Each path below is one point turned by a fixed rotation once a step. After each direction that follows a path, write how fast that rotation turns it, in deg/step (0 if it stays still).
Each turn is a multiple of 5 degrees from 10 to 175, or 0.
Each row of a path follows its step; steps can be skipped.
Path 1:
step 0: [16, -7, 6, 6, 5, -6, -2, 20, -1, 5, -1, -4, 7, 7, 2, -5, 7, -7, 1, 3, 19, -4, -1, 1, 7, 16, 8, -1, -2, -4, -4, 6, 4, -2, -4, 22, -6, -1, 13, 0, -17, 6, -10, 1, 14, -16, 10, 15, -2, 13, 2, -8, -1, 7, -15, 12, -5, 9, 0, -10, -13, -1, 9, -1, 16, 2, 3, 0, 12]
step 6: [-18, 9, -11, -3, 2, 18, 3, -15, 23, -15, 2, -16, -4, 4, 11, -5, 3, 2, -6, 0, 2, -9, 14, 0, 11, 0, -9, -6, 3, 23, -3, 7, 5, 1, -6, -7, -17, 4, 3, 9, -1, -3, 5, -3, 4, -10, 9, 4, -10, 14, -11, 5, 0, 4, -7, -3, 8, 3, -4, 4, -8, 8, 12, 4, 1, 5, -3, -12, -11]
step 7: [-11, 5, -5, 6, 3, -8, 8, 4, 9, 1, -5, 3, -8, 6, -4, -1, -13, -5, -1, -8, -6, -23, -4, 1, 22, -3, -4, -9, 10, -11, -3, -4, 7, 14, 10, 10, 4, -3, 9, 7, -1, -19, 8, 9, 1, 5, 3, -1, 1, 17, -8, -14, 9, 21, -6, -10, -2, 11, 5, 0, -3, -7, 7, -9, 3, 0, 12, -8, -15]
step 11: [-9, 0, 8, -8, -5, -12, 0, -1, 9, 5, -2, 7, -2, -8, 4, -7, -7, -9, 5, 9, 11, -17, -4, 11, 0, 12, 6, -9, 6, 7, -3, 4, -11, -1, 18, 12, -10, 1, 2, 6, -15, 12, 9, 0, 4, -12, -3, 21, -12, 2, 10, -10, 12, 7, 1, 7, 5, 1, 9, -15, 1, -6, 12, -15, 8, 4, 17, -1, -12]
step 12: [9, 9, 0, 4, 4, -12, 1, 10, -7, -15, -9, -2, 12, 7, -8, 4, -7, 0, 2, -4, 9, -8, 1, -7, 4, 23, -7, 4, 20, 18, -4, 5, -4, 1, -6, -3, 11, 7, 7, -4, -15, 7, -2, 13, -5, -20, -5, 8, -1, -7, 4, -14, 0, 6, 3, -7, -11, 3, 1, 3, -4, -16, 8, 4, 14, -17, 1, 3, 9]
step 26: [-4, -6, 3, 1, -11, 7, 8, 1, 7, -21, 3, -8, -8, -4, 2, 11, -7, -8, 0, 7, -5, 5, -3, 0, 8, -9, -1, -6, 14, 4, -22, 16, 7, 6, 21, 10, -17, 8, 3, -5, -1, 7, 12, 6, -4, -17, 0, 1, -7, -7, 1, -22, 1, 13, -14, 0, 4, 1, -5, 6, -4, -5, -1, 3, 12, -4, -14, -5, 3]
step 31: [9, -19, -9, 7, 8, -6, 4, 12, 1, 1, 9, -5, -3, -1, 8, -8, -2, -3, -4, 31, 8, -9, 10, 2, 3, 9, 8, -1, 3, 4, 1, 10, -12, -8, -13, 11, -9, 19, -13, 8, 3, 3, -3, 7, 0, -3, -9, 6, -3, 12, -2, 1, 0, 2, 1, -3, 3, -4, -13, -12, 1, -11, 13, 5, 22, -2, 1, 2, -1]
Speeds:
[-2, 1, 0, -2, -1, 2, -2, -2, 3, -1, -3, 4, 0, -1, 1, 0, 4, 0, -1, -2, 0, -1, 1, 0, 1, 4, -1, 3, -2, -3, 2, 2, 0, -6, 1, 1, 1, -1, 1, 2, 1, 2, 4, -1, 7, 2, -1, 0, -3, -2, -2, 1, -1, -2, 1, 1, -1, 0, 0, 1, -2, -1, 3, 2, -5, 2, 3, -3, -1]  80
[-2, -3, 1, 1, -1, 4, 2, -1, 0, -2, -2, -2, -2, 3, 0, -4, -2, -1, 0, 0, 0, -2, 0, 4, 2, 3, -1, 0, 2, -1, 4, -2, -2, 1, 5, 0, 0, 0, -3, -1, 6, -2, 1, -1, 0, -2, 1, 0, 3, -4, 0, 2, -4, -1, -3, 2, 0, -4, 0, 0, 0, 4, -1, -1, 3, 1, -3, -1, -3]  90
[-2, 0, 0, -3, 2, 1, -1, -1, 2, -2, -3, 1, 4, -2, 3, 0, 1, -2, 2, -1, 3, -2, 1, 0, 2, 2, -1, 5, 1, 2, 0, -4, 1, 2, -1, -1, 0, -4, -2, 2, -5, -2, -2, -1, 0, -4, -5, -1, 1, 3, 0, 1, 1, -1, 1, 0, 2, -1, -1, -3, -4, 4, -1, -1, 3, 1, 2, 3, 2]  60
[-1, 1, -1, 1, 1, 1, -2, 1, -2, 5, -1, -5, 1, -1, 3, -5, -3, 1, -1, -3, 1, -2, 3, 4, 0, -2, -3, -2, -1, 1, 4, 0, -1, -1, -1, 0, -1, 1, 6, -1, -2, -1, -2, -1, 4, -1, -3, 4, 1, 2, -1, -1, 2, 1, -2, -3, -2, 2, 0, 1, 1, 1, 1, -2, -1, -4, -2, -2, -2]  10
[-1, -1, -1, -1, -1, 2, 0, 0, -1, -2, 2, -2, -3, 3, 3, 2, -5, 0, -1, -4, -3, 4, 3, -4, 3, -1, 1, 0, 1, -1, -4, -1, 0, 1, 3, -2, -2, -3, 1, -1, 3, 2, 2, 0, 0, 1, 1, 1, 3, 2, 0, -4, -1, -3, 3, -3, 2, 2, -1, -1, -3, 5, 0, 3, -1, -1, 2, -1, -2]  35
Path 2:
step 3: [-8, -3, -23, -3, -11, -2, -6, 8, -4, -12, 5, -2, -2, -20, -7, -4, -7, -8, 3, 12, 1, -6, -12, 1, 2, 7, -6, 3, 15, -6, 14, 7, 1, 6, 23, 0, 10, 5, -9, -18, 12, -20, 1, 18, 2, 3, 11, 0, -8, 1, -3, 3, -8, -2, 17, -2, -6, 8, -6, -13, -11, -5, 12, -15, -14, -12, 2, -5, 3]
step 10: [-14, -6, -9, -10, -8, 10, 15, 3, 17, -14, -9, -11, 1, -2, 2, -2, 0, -9, 10, -11, 16, 20, 2, 9, -6, 6, 11, -2, 1, -4, -16, 2, 7, 0, 6, -10, 12, -5, -3, -4, -7, 8, 2, 13, 3, -8, -16, -7, 9, -4, -5, -13, -2, 4, 25, 17, -14, -20, 8, 2, -7, -6, -3, -8, 2, 6, -2, 8, 8]
step 11: [-4, 18, 6, 14, 7, 15, 9, 1, -2, 1, -14, -5, 24, 10, -6, 9, -1, -8, -11, -8, -1, 2, -3, 1, 2, -8, 1, 6, -13, 11, -13, -3, 3, -9, 0, -9, 2, 12, -9, -18, 3, -5, -2, 10, 2, -3, 2, -2, 14, -17, 3, 27, 6, 7, -10, -3, -15, 3, -7, 7, -8, -8, -2, -3, 1, -3, 22, -11, -14]
step 16: [6, -6, 2, -7, 9, 19, 0, 3, 13, 3, -1, 8, 1, -3, -7, -10, -9, -3, -4, -12, -7, -10, 12, -7, 27, 11, 6, -2, 7, 2, 3, 0, 7, -23, 10, 11, -10, 6, -16, -8, 17, 1, -7, -21, 10, -12, 1, 1, 4, 2, -2, -25, 5, 6, -4, -12, 6, 1, 16, 4, 2, -1, 1, -14, 6, 0, -5, -13, 0]
step 18: [14, 0, 1, 21, -15, -16, 9, -20, -4, 4, -11, -8, -10, 7, -16, -6, 1, 2, -10, 2, 4, 13, 8, -2, -13, 4, -5, 9, -4, 7, -3, 14, -23, 0, -22, 0, -9, -3, 0, -9, -8, 6, -1, -13, 5, 6, 3, -18, 6, 16, 0, -4, 1, 2, -7, 7, 0, -9, -17, 10, -14, 0, 6, -3, 8, 5, 2, -3, -11]
step 19: [0, 13, 8, -6, 3, 0, 8, 4, 0, -7, 10, 0, -2, -9, -4, -19, -3, 4, 15, 2, 25, 7, 11, -4, 2, 4, -7, 1, -7, 3, 3, 2, -13, -10, -20, -13, -1, -11, 14, -12, 26, -4, 10, -3, -1, -13, -6, 1, -24, -4, -10, -9, 0, 9, -10, -15, 5, 1, 6, -6, 3, -4, -5, 6, -9, 11, 16, -7, 7]
step 23: [-19, 2, -15, 10, 6, -1, 21, 7, -2, 0, 7, 7, 3, 13, 7, -4, -8, 20, -5, 9, -4, -1, -6, -7, 8, 0, 14, 1, -13, -9, 11, 9, -5, 4, 6, 9, -2, -19, -13, -3, 21, 8, -12, -6, -19, 1, -1, -2, -10, 5, 2, 1, 10, 8, 1, 1, -12, -3, 9, -2, -7, 8, 16, -6, -6, -8, 22, 4, 4]
Speeds:
[2, 1, -3, -3, -3, 1, 0, -1, 0, 2, -1, 2, 1, 2, -1, 1, 1, 3, -2, 3, 0, 1, 0, 0, -4, 3, -2, -3, 3, 2, 2, -2, 4, -3, 0, 1, 5, -4, 0, -1, 1, 0, 1, 3, -2, -1, 2, -1, 3, 0, -1, 2, 5, 5, 1, 1, 1, 0, 0, 2, 1, 0, -4, 1, -1, -4, 4, 2, 2]  35
[-2, -2, -1, 0, 5, -3, 0, 1, 0, 1, -1, 4, 2, -2, 3, 0, -1, 4, 0, -3, 3, 0, -7, 2, -3, -1, 1, 1, 0, 1, 1, 3, 1, 2, 3, -3, 2, 3, -1, 1, 4, -3, 0, 0, -4, 0, 4, 3, 3, 3, 1, 1, 0, -1, -4, 0, -1, 0, -1, 1, -1, 0, -2, -2, 1, -1, -1, 1, 3]  40
[4, -4, -1, 2, 1, 1, -1, 2, -1, 3, -1, -4, 4, 3, -3, 2, 2, 0, 1, 1, 0, 1, 0, -2, -2, -4, -2, 0, 0, -1, -3, 1, 1, 1, 2, 0, -4, 0, 3, -2, 0, -3, 0, 1, -3, 2, -3, -4, -1, -1, 5, 2, 2, -2, 0, 2, -2, 0, 1, 3, 4, 4, -1, -1, 2, 2, 0, -1, 2]  110
[2, 2, -3, 1, 1, -3, 1, -2, -1, -2, 1, 3, -1, 0, 0, -2, 0, 1, 1, -2, 5, 2, 2, 0, -2, 2, 2, 0, -2, -3, -5, -1, 0, 2, -1, 1, 6, 2, -2, -3, -4, -2, -1, -2, -2, -5, -2, -1, 0, -4, -1, -2, 0, -2, -1, -2, 0, -1, -3, 2, 4, 1, -3, 3, 1, 3, 2, -3, -1]  35
